Each path below is one point turned by a fixed rotation once a step. After each direction that follows a path, write how fast that rotation turns it, in degrees each step (0 if it stays still).
Each turn is a multiple of 5 degrees from 10 to 175, or 0.
Each row of a path follows its step; steps can be skipped.
Rotation 1:
step 0: [  5  21  -4  15  20 -25 -35  28  -2  24  27  36  12  20  -8  -9  -1 -26
   4 -16  -1 -22  -8  -5   0 -12 -17  21  30  22 -10  -4  20  21   4 -34
   8 -40 -21  12 -10   7  43   4  13   3  15 -16  14  15 -12   0 -19   6
   3  11 -22 -14]
step 1: [-12  20  15 -14 -10  -2 -21   2  22 -16  -4   3  25  33   8 -17  24 -17
 -23  -4  -3  20   1 -12   0 -10  18  41  29  -5  15 -15  23 -13  21 -47
  -6  -8  -3 -22  15   0   0  -5   6  -8 -20  10  13 -27  17   0  31   6
  -2  40  -8 -35]
step 2: [ -4   2   3 -20 -16 -34  10  -7   5   4 -31  22 -17  26  -7 -20  29   7
  27  -6 -12   9   1   9  -6  -1 -23  18 -20  -7   9 -31  41   6  -6 -37
   7   5 -11 -14 -20 -17  18   9  35 -25   1 -37  11  12   7 -27 -23  -3
   0  12  28 -10]
step 5: [-17  33 -27  -3  -7  -6  10  20 -15  11  20 -15 -17  -3   1  13  10 -26
 -26  -9  29   7  -6 -19 -17  15 -33  -5 -19 -23 -22 -19  -8  43 -19  -1
   0 -23 -21 -22  -3  -4  26  -5  -4  -2  27  30  13  11 -10   3 -11  24
 -29  34  -3  -8]
step 6: [  7   7  10  14  -6  35 -13  18  -5   3  16 -14  28  33 -23  -3  17  14
   0  -6 -15   5  -1 -24 -17   8   4 -17  26  20  -9 -19  35  30 -25 -42
  -1  -8 -18   4  37  13 -12 -13   6  -2  35   7  14   2  -3  37   0  13
 -27  -2  -4 -13]
step 8: [-32  22  12   8  13  -9  15  -7   5  24  -2  23  13  19 -29 -14 -27  18
  -5  31  -5  -6  35 -17   3   2 -36  26  13  21  32   1  36  -4 -21 -14
 -14 -20 -25 -19 -10  -9 -21 -18   7  -6   5 -11   2  31  12  21 -11 -11
  -5  21  17  -1]
step 9: [  3  45 -11  -1   5 -22   4 -16 -10  19   3 -16  50   3 -12 -20  16  11
 -17 -26 -10   1   7   7  24   5 -32  -4  23  -5  11  -8  30  -5   0   9
  -9   2  11  18  -2   5  17  -9   0   4 -33 -13  45 -18  15   3  11   2
  24  31  26  27]
step 10: [ 15   4   0  -9 -14 -36 -20  19  10   4 -13 -19  14 -17   0 -16   2 -14
   5  22  26   7 -12 -25 -16  33 -49   9  -7 -16  22 -32  -6  15 -11  -6
 -21   6  -5 -12 -10 -27  -6 -42 -27 -30 -20  -8   5   7  19   8  12  -8
  -7   9  38  -9]
step 11: [ 26  26  -2  10  -7  14 -10 -29 -31  11  14 -15   1  14 -15 -14   4  -2
  34 -24  28   5   6 -28   0  11  -9   0  15   0 -31  -7   6  37 -24   9
  12  50   8 -19 -20 -33  12 -22  19  -1  18  -1  19   0   2  20   7  18
   4  20  17   3]
step 12: [  3 -12   1  21 -17  -6  10  12  11  19  -4   8   7  17  21 -26  11  14
   7  22  30   0   1 -13 -24  13 -13 -48  19  16  -5   3 -17  19  -1 -22
 -20   8 -14  -8   3 -14  24 -42  -6  -2  10  13  55 -26  -5  14  14   8
   9 -22 -27 -19]
Speeds:
[  5   5  -5   4  -2  10  -2   4   0   2  -9   6   5  -5  -6   3  -8  -6
  -2  11   5  -9   5   5  -5 -11   3   8  -5   0  -5  -6   1  -3  -5  -1
   2   0   4  -2  -4  -4  -3   1  -5  -5  -2  -4  -3   1   4  11   7   5
  -8   7  -8   2] | 145
[  4   2  -3   7   3   0  -1   2  11   0   6  -3  -1  -6   2  -3   5   0
  -1 -12   0  -2   0 -13   0   3  -3   7   9  -4  -8  -5  -4   6  -5   5
  -5   0  -5   6  -5  -7  -2  10 -11  -3  -9   0  -2   6  -7  -2   4   3
  -9  -7  -1   3] | 65
[  5  10   3  -4  -9   2   1 -13   1  -4   8  -5  -5  -2   5  -2  -1  -2
  -5  -7   7   3  12  -1  -2  -3   1   9  -6  -1   4   3   1   2   1   8
   3  -9   5  -6   8   0   3  -1  -4   2   3   2   1 -14   1  -5   5   3
   0   1  -5   8] | 175
[  2  -3  -4   1 -12  -3  -3   5   3   6   2   1   4   7   5  -3   5  -9
  -8  -4  -6  -2  -2   3   3  -8  -1   3  -5  13   3  -7  -6   0 -12  10
   0   9   2  -6   0   4   4   6   9   1   0   0   5   3  -2   1  -5   0
   5  -5   2   8] | 155
Rotation 2:
step 1: [ 16   5   5 -19 -26 -21  26  40 -27 -38 -26  -1  -3 -20 -10  17  12  30
  25  16  10   7  28  14 -14 -26   9  15  18  29  16  -4 -35 -28  -3 -21
  11  37  29  16  -6 -25   4  -5  12 -15 -32 -15 -35 -17  -8  21  27 -13
  -9 -18 -10  20]
step 2: [ 15 -30 -26   3 -10   6   3  19 -22 -32  -9 -30   2   7   3  19  -9 -19
  33  30  10  25  21   4   5  17  -1   4  22  27  -3 -21  -7 -51 -11 -20
 -24  38  15 -30 -35 -43 -17  -8  36  21  -2 -10  -2   4   8 -18  15  -7
  -5 -21 -21  28]
step 3: [ 21  11 -26   2  13 -19   3  28  25   5  14 -30 -14 -13  14   9   7 -25
   6  36  10  10  16  -7  12   1  -2 -10   4  24 -11 -10  29 -25 -29 -39
   8  26   2  10 -29 -30  28 -47  -8  13  14  -6 -28 -18  15  12   8  -4
  17 -36   5  56]
step 4: [ 16  43 -18  -9   9  -1  35  -9 -17 -32  17   3   0 -27  -2  -4 -14  -3
  24  53  14 -18  13   7  -3  15  -8 -22  -9  -2  14   4  25   0 -39 -20
 -14  22   4  -1 -19 -47  41  22   0 -32  -7  -7 -20   1 -14  14  31  -3
 -13 -34  -2  32]
step 7: [  6  34  20 -14 -16   0  21 -35  -6   5  -1  13 -10  -9 -16  -9  16  20
  19  28   8  -6   8 -31  -9  -2  -8  32 -21  11 -10  23 -16 -33  25  -3
   2  44  12   2 -26 -57  28 -15  26 -12  21 -36 -40 -30   9  15  -3   3
 -17 -11  14   6]
step 8: [ 26   7   8 -24   3  28  19  -4  -7  -2 -26 -30  28  -8   8   9   8  24
  66  17  -5 -11  14  -2   9   4  11  21  49   4 -22   3 -33 -25 -16  -4
  13  11   9   0 -27 -32   6   4  23 -10  -8 -28 -32 -22  12  29   0 -29
  -5 -29  -2 -20]
step 9: [ 26 -10  -2  -8 -19  16 -27 -15  31  11 -17  -5  -9 -18  20  11 -15 -22
  41  27  18  30   4  23  -8  18  23   2  30  37  -9   3 -29 -14 -22   1
  -9  29  20 -31  -4 -65  -6 -29 -23   1   3 -17 -22 -11  22  12   8 -22
  -4   2  -7  15]
step 10: [ 18  42  -2  10  -1  -5 -15   5  13 -17 -27  -7  -4   6 -16   7  -4  -4
   5   4  42  21  -4 -15  10  13  -6 -29   0  59  20  15 -13 -27 -29   3
  16  38  -8   5  -9 -23  23  -7 -17  -3 -12 -39 -47 -23  -3  17  15 -18
  14 -32 -15  31]
step 11: [  9  40 -17 -21   4  12  34   3  -8 -40 -15  22   2   7 -14   2 -17 -31
  44  35  21  13  -2 -27 -10  28   6 -18  14  23  -6 -23   7 -36 -57   7
 -28  15   5  29 -31 -23 -11   0  14  -5  -9 -25 -11  -9  -6  17  -5  15
  11  -6 -12  -4]
step 12: [ 29  -6 -32   0  -7  16  47  11  47  -4  29  33 -16 -13  13  20 -40   4
  -8  41  24  13   6 -19   5   3  28  -9  28   8  -4 -15  -8 -21 -32  -4
  -5  10  26  -2  -2  -5  -3 -14  27   1 -16 -26 -30 -14  29  30 -16   9
   9 -31  -2  20]
Speeds:
[  1   4  -5  -2   2  -4  -3   0  -3  -7  -6   4   2   5  -4   9  -4   0
   0   3  -6  -6   0   7   0  -4   0  -5 -11   4   4  -1   3   4  -3  10
 -13 -10   6   1   6   3   8  -5  -8  -2  -3 -13  -8  -2   6  -8  -5   2
   4   2  -4  -5] | 65
[  0  16  -5   1  -7   0   0   6  -1   2  -5  -2  -7   4  -4   7   0   0
   0  -6   1   9 -11   4  -4  -6   5   8   5  11   0 -15  -4   2  -4  -1
   2   2  -2  -9  -7   3  -4  -2   0  -5  -2   9  -1  -4   0  -6   0  -3
   0  -2  -2  -5] | 40
[  2   7   5  -1  -1  -3   5  -3 -10  -6  -3   2  -1  -4   5   0  -3   1
   9  -1  -4  -8   7  -7  10   4  -4   2   0   7   2   0 -11  -4   3   2
  -1  -5  -9  10  -8   1  -6   6   0  -5 -10   3   4   6  -3 -12  -7   1
  -5  -2  -3   3] | 115
[  2   1  -4  10 -12   2  -4 -13   7   3   2  -1 -11  -4  -2  -1   4   5
  -5   3   2   8   7  -6  -5   2  -3   3   0  -9   7   0   1  -4  -1   1
  -3  -7  -3  -1  -3  -3   3  -2   3  10  -6  -2   0 -10   4 -10  -5   4
  -7   2  -8   1] | 155
[ 12  -2   0  -5  -1  -1  -2   6   5   5  11   0  -1 -11  17  -2  -3  -6
   6  -7   2   7  -7  -3   2   0  -7   1  -2   1  -1  -9  -3   6   7  -2
  -9  -3   3   5   2   4   1  -2  -6  -2   0   0  -3  -7  10   2  -1   4
   0   4   2   6] | 120
[ 3  4 -3  6 14  9 -3 -2 -3 -4 -4 -2  5  5  4  0  9 -4  1  3  5  0  1  0
 -7 -1 -2 -1  8 -2  5 -9 -9  2  5 -5  2 -6 -2  3 -4  4  0  7  6  6 12 -8
 -9  5  1 -7  5  7  2  7  2  1] | 125
Rotation 3:
step 0: [ -9   2  37  11   1 -27 -25  11 -17  26   0  -3   8 -42 -41 -14 -21  21
   8  16  20  14  32   5  -9  -5  -9  46  21  -6  27  19   3 -30  -4  -5
  14   2   3   0 -29  -8  -8 -14  -1 -23   5 -20   7 -15   7  18 -42 -21
   7   7  14 -18]
step 1: [ -2 -21   7   5  17 -33  20  -3  -5  29 -22 -13  -7 -33  -4  10   7   9
  38   1  46  -5  19   6  22  -1 -18 -19   8 -15 -21  21  28 -20  17 -10
  -2  15 -13  16  -6 -19 -16 -31 -42  -1   0  -6 -27  25 -32 -30  -7   7
   8   8 -15  23]
step 4: [-12   7 -28  30   9  23  23  38 -13  12  -8  -4  -2 -17  42   3  -2  60
 -11  -1  36 -24  -1 -13   7 -21 -26   6  24   8  -3  25  11   3  -4  14
   5  16  41  17  17  11  -1   4   4  -7   5 -16 -18  -2  12   2   0  40
  15  22   1   2]
step 5: [-18  27  22 -32 -14   9 -14 -41  -7  -4   4  -4  14   8  12 -25  14  51
   4  20  22   4   2   5  33 -10   2  13  -3  20  16  19  15 -33 -21  16
  -4   5  20 -24  -2 -19  11   3 -13  17  33  15  13  -3  24   0 -22  13
  27  32 -29   8]
step 6: [  7   0  12  49  23   0  -3  -6 -15  10 -15   2  17 -21  37  20  55   6
 -25   0  34 -10   0  -1  16  -9 -29   2   1   4  14  38  21  -7  11  14
 -29 -10   8  -8  -3 -16 -24  31 -26  -3  -6   7   9   5  19   8  11  26
   6   8  -6 -38]
step 8: [ 34  -4  32 -21 -11 -15  -2 -14  -3  16  26   4  46 -18  18  17  29  -4
  10  16  43 -20 -15  14  16   4  -8   4  21 -24  27  24   4 -28  -4   0
  -2  -8  -8 -15 -12  -8 -30  -7  11 -21  -1 -10  -5  18   8  21   2   6
 -24  30  26 -41]
step 9: [ 14 -11 -35   6  19 -29  11  -2  -3   9 -16  17 -30 -43 -15   7 -23  10
  -4  -6  20  17   1 -15  -1  16 -40  24   6 -34  -9   5  20 -36 -16  -1
   3  23  22  -8 -26 -32  -1  -7   0   1 -26  17   9  19  10  10  -6   6
 -18  49  -5 -19]
step 10: [ -5  17  11 -17   2 -32  -8 -38   2   6  34  11  -8  -4  27  -3 -14  21
  19  -6  14 -39  -8  -1   4   4 -12   9   3 -21  12  34   9 -29 -28 -28
   4  26  -2   6  -3  16 -35 -29 -34   0  11 -33  15  23 -15 -29  -1  -7
 -32   6  11 -11]
step 11: [-11   8  10  24  16  -8  18   0   9 -33  -9  29 -15 -27 -15  -5  -9  23
  28   5  39 -19  18  10   8 -21 -40  24  -9   6 -13  14   8  -3  -7  11
  12  -3   4   0 -22   2 -26 -14  -1 -33 -11  47  14 -20 -13  15  -1 -16
 -48  20 -11 -21]
step 12: [-11  -3   9   6   5 -24  17  19 -13  -6  -9   2 -19  -1   0  16   0  41
  21  -6   8   2  -1  16  32 -23 -18  -1  27 -12 -11  11 -13   5 -31  -9
  22  24  46 -26 -21  13  16  -4 -45  -5  32 -23   9  15 -11 -49  -2   9
 -20   0  21 -12]
Speeds:
[  2   3  -4   6   0 -12   8   5  -3  -2  -5  -6   3  -4   0  -3   5   2
   0   0   3  -7  -1  -4  -8   2   5   4   3  -4  -6   1  -5   0  -3   1
   2 -16  -3   1   9   2  -3  -1  14  -2   0   3  11   2  -3  -8   0   5
   1   1 -13  -5] | 155
[  4   1   3   0   1   0   1  -1   0  -3  -6   0  -9   7   3  -3  -5   1
   5  -3 -11  -6  -2   2   6  -9  -5  -7   6  -8   0  -4  -7  -3  -8   1
   3   0  -4   5  -1 -10   0   4   2  -7  -3   5  14   6  -5  -1   2  -9
  -8  -3  10  -6] | 20
[ -6 -12   5   2   4  -9  -6   2  -7   1  -5  -2  -2   0  -3  -6   8  -6
  -7  -3   5   1 -13  -3  -1  -3   8  -4  -3 -10  19   4   1   0   1  -3
   0   2  -4   1  -2  -8   7  -1   5   2   2   1  -4  -6  -3   5   1  -2
   3   4   2   0] | 45
[-10  -5   4   6  -4  -7   8   0   5  -1  -3   4  12  16  -4   5   1  -2
  -1  -3   0  -4   1  -2   5   5   3  -1  -3  -2  -7  12  -4   5   5   8
  -1   2   3  -2  -3   9   8   0  -3   1  -4  10  -1  -2  -4   1   1  -1
 -10  -5   5  -6] | 80
[ -3   6   1  -1   3 -10   5 -10   0   7  -3   3  -6   2  -8   5  -2   2
  11   8 -13   7  -3   3   4   4   4   7   4  -3   4  -6  -4  -3  -5  -2
  -2   3   3  -6   4  -1   3   1   1   9  12  10  -3  -4  -1  -2  -8   6
   2   0  -3   2] | 160
